Each named move below is a turn or a mirror, shown by a few rows before and after it. Which moves, in which order, take the first row of each later pair to the second? The first pair is answered.
A:
[ 14.2  -0.1  48.9  -6.0  12.3  32.9   2.8 -50.3]  ->  [ 12.1 -22.5  42.2 -27.0  -0.4  56.1  -0.6   2.3]
[ -8.9  41.8 -45.2  31.4  -2.3 -41.6 -13.5  52.5]  ->  [ -8.5  47.3 -43.6  35.9   0.0 -47.8 -13.1  40.6]
[  8.7  -7.6   7.1   7.7 -26.5  34.5   3.4 -34.1]  ->  [  7.9 -14.1   5.5   2.0 -30.5  42.2   2.7 -18.6]
K:
[ -4.7  16.4  -5.1  22.9  17.0 -13.9   3.9   0.7]  ->  [-17.8 -10.4  -3.4   6.8  22.0   4.0  19.4  -3.0]
[ 18.4 -25.2 -11.1 -19.8  28.6 -30.5 -34.8 -20.1]  ->  [ 12.9   7.6 -10.3   0.2  34.5 -49.0 -27.0 -16.5]
[ 22.7  11.8   1.9  20.9 -21.1 -30.0 -26.3  -9.6]  ->  [-15.9  24.0   6.6  29.5  -1.0 -31.9  19.6  -8.7]
U:
[ -6.2 -15.0 -39.0  50.8 -14.5   4.2 -25.1 -13.5]  ->  [ -8.7 -22.4 -47.3  39.1  -6.1  -3.1 -27.2 -14.0]
[ 13.2 -24.3  23.1  -8.1 -30.4  35.4  -7.3   6.7]  ->  [  6.7 -42.7   1.1 -37.5  -7.1  15.5 -13.8   5.3]
[ 16.8  30.1  -0.1 -19.4 -44.1  14.1 -12.7  27.4]  ->  [ 10.0  12.5 -22.5 -48.4 -19.5  -5.4 -20.0  26.0]
[-28.9  40.9  -0.6 -13.8  27.6 -26.9  21.8   4.7]  ->  [-24.8  53.1  13.9   5.9  11.2 -13.2  26.3   5.2]
J:
[ -7.0  12.5 -18.3  11.3  16.4 -28.5  -8.1  -0.5]  ->  [ -7.4  10.0 -16.5   1.4  21.8 -29.2  -6.7  -3.5]
[ -1.0  34.0  25.7 -43.5   6.9  -3.4   3.4 -12.1]  ->  [  0.7  44.5  10.7  27.9 -29.9   0.3  -4.6  11.1]
[ 22.9  29.2  41.4 -42.6 -15.8  28.6 -19.0  17.8]  ->  [ 10.3  15.0   8.0  24.5 -44.6  33.5 -21.5  45.1]
[10.6 41.5 34.7 -3.2 -5.4  8.5 10.8 -2.7]  ->  [-10.6  11.6  -4.7  42.6 -20.8  12.0  13.0  21.6]
D:
[ 10.7   6.5 -13.1  46.6 -22.5  15.4 -13.9  -6.5]  ->  [ 15.3  51.1  11.0  18.4  -0.5  -4.1  -7.2 -10.9]
[-16.8 -17.1 -26.3  32.5  -6.7  -1.1  -8.5 -21.1]  ->  [-10.2  28.9  11.0   4.9  11.5 -11.5   4.8 -38.6]
[ 11.5  30.4  23.6 -41.7   6.9  -6.2  -0.6  16.6]  ->  [  3.0 -34.6 -20.9  -2.2 -22.1  14.7 -15.0  33.6]

Between the rows of a pair lie two moves.
[-30.2 -40.8 -24.0 -19.2  32.9 -18.7   2.2   8.2]  ->  [-37.4 -43.0   7.0  12.2   3.8  26.5  29.3   9.9] -> U, J
[  4.2   6.4  -1.0 -33.7  16.6 -20.4 -12.8   4.0]  ->  [ -1.4   3.0 -21.5  19.5  -7.5 -16.8 -16.0  24.4] -> J, J
[  5.9  -6.3  14.6   2.5 -15.5  14.9  -8.3  12.0]  ->  [ 7.5 20.2 19.8 -1.8  0.6 -7.2 -6.8 -2.9] -> D, A
[ 19.3  14.2  -5.5 -38.4  17.8 -21.3  -8.5  24.5]  ->  [  2.7  -1.6 -16.8  26.3 -18.6   6.7   4.8  46.2] -> U, J
[-32.3  10.5  27.3  37.4   5.8  28.2  24.9   0.6]  ->  [-10.1 -46.6 -14.0 -28.5  27.2   6.7 -25.5  -4.5] -> U, K
[-21.9   6.6   7.4 -13.1  27.9   8.6  38.6   8.7]  ->  [-7.9 35.0 22.4  5.5 17.3  6.5 33.0  1.3] -> A, J
[  4.3 -18.1 -20.2 -14.4  -4.5  32.1 -14.6 -19.0]  ->  [  7.8 -10.1  -8.5  -9.8 -10.1  40.1 -12.3 -21.4] -> U, J
[ -3.0  20.5  16.1 -18.2  17.0 -11.9   0.9 -16.7]  ->  [ -1.1  14.0  23.4 -17.9  -4.6  15.2   1.2  20.2] -> A, U
[-13.2  13.2 -11.8 -33.0  29.9 -19.5  -3.6   8.8]  ->  [ -9.3  18.5 -11.4  24.7 -13.2   4.5  -7.7  38.7] -> U, D
[-38.3  33.0 -20.0  -1.2  33.4 -46.0  20.6  17.6]  ->  [  0.8  46.8  43.0 -45.3  19.9 -10.0  13.3 -11.9] -> K, J
[ -4.4 -24.4 -19.5 -11.1   8.0   0.9  -4.3  16.8]  ->  [  5.7   7.4  -3.6   3.4  16.0 -18.1  -3.2 -27.8] -> A, J
[  4.7 -27.8  -5.6  28.1 -43.5  31.4 -13.3  25.9]  ->  [-24.6 -54.4 -31.6 -13.0  -2.0   9.8   2.5  23.4] -> K, J
[  5.7 -20.6  -9.3 -12.9  12.8  -5.7  -5.0 -37.8]  ->  [  8.9  27.4 -11.5  -7.4  14.8 -30.6 -12.5   5.2] -> U, D
[-11.8  16.4  13.8  -5.6  47.1  -9.7  24.9 -57.5]  ->  [-12.9  24.6   9.0  61.1   9.5   5.9  25.2 -38.9] -> U, J
[  8.9  60.8  14.8  10.1  15.5 -23.8  -2.2   7.1]  ->  [-29.7  24.6  21.8  -9.9  31.3   5.0  43.9   2.1] -> K, U
[  3.8 -10.5 -35.1  25.0  -4.0 -25.0 -25.6 -13.5]  ->  [  7.4  -8.7 -21.3  36.0 -28.6   3.0 -22.8  16.5] -> A, U
[-10.7   2.7 -23.2  -7.6  18.0 -31.5  -2.7  12.3]  ->  [-12.4 -30.1   2.0   1.4   0.9  13.6  16.3 -24.8] -> K, D
[ 12.2 -27.6  28.7  -6.0  -7.8  38.4  30.4 -52.0]  ->  [  5.7 -53.1   6.2 -40.4   7.0  31.7  24.0 -29.9] -> U, A
[ -5.4 -40.3 -15.5  -8.8 -15.3   5.5 -17.7  11.6]  ->  [  3.1  -1.8  32.4 -33.3  -0.8   7.2  -0.3 -21.3] -> D, U
[-52.1  47.3 -16.4  55.7  18.2 -40.8  34.8  16.6]  ->  [-43.2  54.4  13.0 -18.1  51.0 -45.8  40.0 -12.2] -> J, J
[ 22.2  -0.7   5.8 -33.7  -7.6  17.3 -18.5  32.4]  ->  [ 21.9  -3.5  -7.8 -27.1  -6.8   8.4 -24.6  37.6] -> J, U
[-12.7  11.6  28.0 -61.7  46.3  -9.5   2.2   8.8]  ->  [  1.8  32.2   4.0 -38.1  41.9 -42.3 -26.7  19.0] -> J, U
[-24.1   9.8   4.1  -9.1  20.8   4.9  24.8  -2.2]  ->  [-27.2 -12.1 -11.3  -1.5  11.9  12.5  19.5  13.5] -> A, D
[ -1.5  13.7  -6.0  -1.9  18.6 -43.3   4.4 -51.1]  ->  [ -0.7  -3.2  -0.1  10.7   6.4 -24.6   7.6 -65.7] -> D, D
[ -5.6  15.0  22.5   2.7  25.7  -1.9  32.2 -41.3]  ->  [-12.1 -18.2  16.1  17.8   6.4  25.9  36.5 -33.5] -> J, K
[ 23.8   4.9  28.4 -38.8 -21.3  23.7 -13.0 -10.4]  ->  [ 19.4  23.1   3.0 -47.5   6.0 -20.6 -22.9  -7.3] -> K, U
[ 12.2 -44.6  17.0 -14.0   5.1  16.3  -9.0 -42.4]  ->  [  9.8  11.2   2.5 -36.2  36.8 -39.1 -18.4  -4.7] -> D, K
[  3.9 -29.2 -15.9 -54.5  15.9   2.3 -15.4  33.5]  ->  [ 17.1  33.2  22.5 -12.6 -16.2  17.4  -7.7  55.6] -> U, D
[ -1.0  54.0   0.0  -6.2  28.7 -39.8  15.1  15.7]  ->  [ -8.2  -8.8  -8.8  65.5 -21.7  16.1  22.9  -6.0] -> J, D
[  3.4  21.3  30.5  48.2 -34.9  19.1  22.4 -22.2]  ->  [ -2.7  48.8  -8.0  11.2  -6.5 -31.0   2.2  52.5] -> D, A
[ -4.8 -21.4 -10.7  22.9  -2.1   8.7   6.3 -31.7]  ->  [  9.6   1.4  12.6   7.7   0.2   7.4   3.0 -43.6] -> J, J
[ -5.0 -33.7 -25.4  16.8  -3.7   7.7   1.3 -25.6]  ->  [  5.3  29.9  19.5  -3.4   9.8  -2.5  14.4 -34.3] -> D, U
[ 24.0 -21.5 -22.6  11.3 -12.8  -1.9 -29.1   7.3]  ->  [ 30.8  12.2   9.3   7.1   0.0 -10.3 -16.8 -33.8] -> A, D
[  5.9  -7.1  44.6   7.2 -14.7  44.5  10.5 -41.1]  ->  [ -4.2 -50.4 -10.1  30.4 -27.1  40.8  -9.2  -3.9] -> D, D
[-35.8 -48.1 -47.2   0.8  23.1 -20.3 -12.9  15.5]  ->  [ 25.9  57.6  30.5  17.0  -6.4 -21.4 -35.9  -7.6] -> J, J
[-25.1  11.9   0.1  20.2   0.3  -7.9   9.5  -1.6]  ->  [-30.6  -0.8  -2.8   2.3  10.6  -6.7  14.7  -6.2] -> D, J
[  7.7 -24.4  -4.6 -11.8 -15.3  16.0  14.3  -1.1]  ->  [ 27.7   1.5  -5.6   5.4 -20.7  -4.0  -7.6 -13.2] -> K, A
[-14.1  29.2 -17.1  -7.1   8.9 -12.3  13.0  17.7]  ->  [-21.5  20.0 -20.6   1.4   4.1  -4.6  19.1  21.2] -> U, J
[ 14.9  23.4  30.0 -21.7  -4.1  21.8   5.6 -19.4]  ->  [ 19.6  20.2  10.1 -39.0  10.3  -2.9 -12.2 -18.7] -> U, K
[ -8.9 -24.1  -6.5  -0.4 -14.7  20.0   7.5  20.7]  ->  [ 17.6  15.5  26.3 -10.3 -15.4  14.2  -2.9  -2.5] -> K, D
[-34.0 -26.4 -25.9  21.2 -16.5  17.4  -6.4  -8.9]  ->  [-18.6   0.9  25.1  -2.2 -18.9  37.6   5.0 -30.3] -> J, U
[-16.1  20.6 -32.5   7.9  -7.5   4.7  16.6   6.3]  ->  [ -5.3  36.7 -10.0 -19.9   2.4   3.0  15.9  -8.3] -> J, J
[ 10.6  14.0  21.5   1.2 -10.2   0.7 -10.1   4.5]  ->  [-2.4  0.9  1.5 27.6 -9.4 -7.8 -6.0 -4.8] -> J, A
[ 29.3   0.2 -17.5  41.4 -11.5 -25.3 -33.9 -30.6]  ->  [  7.5  21.6 -23.3  46.8 -14.7 -23.0 -16.0  38.8] -> A, K
[  6.6 -23.8 -13.7  27.7 -12.5  -7.2  -9.5 -43.1]  ->  [ 14.2  34.9  14.8  10.7   1.2 -26.2  -3.1 -36.3] -> D, U
[ 12.7   8.1  14.4 -44.2  33.2 -13.1 -19.8  25.5]  ->  [ 20.9  39.5  10.1  33.8   5.8 -22.8 -26.5  13.7] -> A, J
[-16.0 -27.0  -7.3  32.9   0.8   6.5   1.9 -15.6]  ->  [ -9.0  22.2  30.6  -7.0  21.0  -3.0  12.8 -15.6] -> A, D
[  9.8   9.6  17.3 -28.6  14.3   2.9  -3.2 -16.5]  ->  [ 11.0  20.3  26.1 -14.7   6.3   8.3   0.5 -15.6] -> U, K
[ -6.2  -6.1 -22.6  18.2 -23.5   8.4   7.9  -4.5]  ->  [ -2.1 -11.4 -33.8   6.5 -15.6  -3.8  -2.6  -4.7] -> U, K
[ -0.1  12.8   5.0  -4.1 -12.3   9.8   5.7  33.2]  ->  [ -4.6   4.1   4.0 -23.1  -1.0   9.4   9.1  28.2] -> J, J
[-28.1   8.9  -8.5  36.7 -20.0  -0.7  23.7  21.3]  ->  [-13.6  25.6  28.4 -33.8  10.2  -4.8  27.0  -9.4] -> J, J
[-13.9  19.2  -0.8  27.3   8.9 -25.6   3.3  -8.0]  ->  [-17.0   7.4  23.7  -5.8  17.5  -5.2  19.4 -22.2] -> K, J
[-12.5 -18.3 -30.3 -23.8  19.3 -12.4   0.6  25.3]  ->  [ 14.0  15.1   6.5  26.9 -28.5  19.4  -5.3  27.4] -> K, U
[ -3.1  -8.1  20.7 -22.5 -12.2  31.6  21.2   0.8]  ->  [ -9.4 -14.0  -5.3 -42.3   6.7   6.4  11.0  16.9] -> U, D
[-14.6 -13.1 -13.6 -12.0  14.7   2.2  -6.2  19.2]  ->  [ -1.2   1.4  24.0   0.5  -0.9  25.2   2.0 -12.5] -> D, J
[ 10.8   3.7  13.4 -22.7   7.6 -12.1  -7.8  10.6]  ->  [ 3.8 17.4 25.9 -5.6  1.1 -3.5  8.0 11.3] -> U, K
[ -6.4 -13.6 -10.4   6.2   2.5 -13.8   1.9 -25.0]  ->  [  0.9  -5.8   1.0  20.3 -12.0  -2.8   0.9 -24.0] -> K, U
[ 31.4  10.4  13.5  -5.2  16.7   0.1 -27.0 -13.9]  ->  [  7.8  21.9 -11.1  26.4  21.9 -18.9 -14.4   7.3] -> D, K
[ 33.5   2.6  -2.0   6.2 -10.4  -1.6 -21.9   7.1]  ->  [ 27.8   4.3  21.6  -4.4  -2.8  10.8  -0.6 -20.3] -> J, D
[  1.0  27.7  10.6   6.6  -0.9 -13.5   4.9   9.7]  ->  [-11.8   7.4  10.0  -7.8   0.4   2.7  17.6  23.5] -> A, K
[-36.5 -21.0 -21.6  56.1   1.6  25.5  43.3  -9.4]  ->  [ 28.8 -33.9 -30.3  47.2 -32.0  24.7 -35.2 -10.4] -> K, K
[-12.8  12.1 -44.5  33.1  20.2 -61.5 -22.6  14.0]  ->  [-41.7 -26.9  11.3  32.8  16.0   8.9  44.3 -48.6] -> K, D
[  6.2 -26.2 -43.6  33.7  15.6   4.8 -24.2 -12.8]  ->  [ 24.0   9.7  18.7  34.9  -4.8  39.2  -7.7 -30.0] -> J, U
[  8.6  29.4   9.8 -30.8  30.8 -29.0  -1.1 -13.4]  ->  [  9.3  17.2   4.2 -44.6  19.5 -13.3  -8.3  30.9] -> A, K
[ 30.6   3.8  42.8 -11.5  -6.0   6.9 -24.6 -25.4]  ->  [ 28.9  15.2  15.5  16.7 -20.0  -5.7 -39.2  27.1] -> D, U
[ -4.9   3.4  30.2  28.9 -30.1  48.3  20.2   1.8]  ->  [-17.3 -39.5   2.6 -39.9  21.7  19.0  15.6 -31.0] -> U, D
[ -4.7  20.0 -24.4   9.1   4.2 -17.6 -29.0  54.5]  ->  [ -0.9  33.9  13.0  27.7 -18.2  16.7 -10.8  49.9] -> J, U
[ 6.4 11.8 -7.4  4.6 -7.1 -0.7 -6.3 26.0]  ->  [  8.0  -6.5   8.3   9.5 -15.6  22.3   2.6  -3.4] -> U, D
[ -3.6  -6.3 -23.7  22.4 -22.4   5.1  -8.2  54.4]  ->  [  1.3  26.0  -7.1  52.8  -6.2 -23.2   1.1 -25.6] -> A, D
[-12.0  16.8  29.7 -13.7 -25.6  46.9  11.8  41.2]  ->  [-11.3  62.2  25.2  19.6   4.9 -12.9  11.1 -31.9] -> D, A
[  1.0  20.2   2.6 -22.1  32.1 -39.1  -5.1 -25.2]  ->  [  6.2   9.0  -7.0  -1.1 -12.9  -3.8 -19.6  58.2] -> J, A
[ 26.1  44.3  19.7 -49.5  -4.8   9.4   3.6  35.5]  ->  [-11.9  32.8  -3.0  11.5 -19.2  19.9  34.3  58.6] -> J, K
[ -2.1  -5.2 -14.3  30.5  -4.3  -4.2 -10.8   1.2]  ->  [ -6.5 -13.7   5.0 -10.3  16.8   2.9   5.2 -25.8] -> J, D
[  7.0   6.9  12.8  12.8 -22.2  21.1  -5.3 -10.7]  ->  [ -8.7  -8.9 -18.5 -22.1  14.2 -11.4  -7.1 -11.4] -> K, U
[  7.3  25.1   4.1  42.4 -25.9   1.9  10.3   1.6]  ->  [-18.5 -32.2 -23.7  -4.1  -5.8  12.5  20.2  27.1] -> A, J
[-28.5  -9.9  -7.9 -14.1  38.6 -19.7  18.9 -37.8]  ->  [-11.8 -20.9  27.5   7.6  -4.3  35.5  22.3 -40.4] -> U, K
[-10.2 -13.5 -38.3   2.5  13.3  -6.8  14.4   9.6]  ->  [ 0.9 34.1  6.7 15.3  0.8  5.9 27.7  3.1] -> U, D
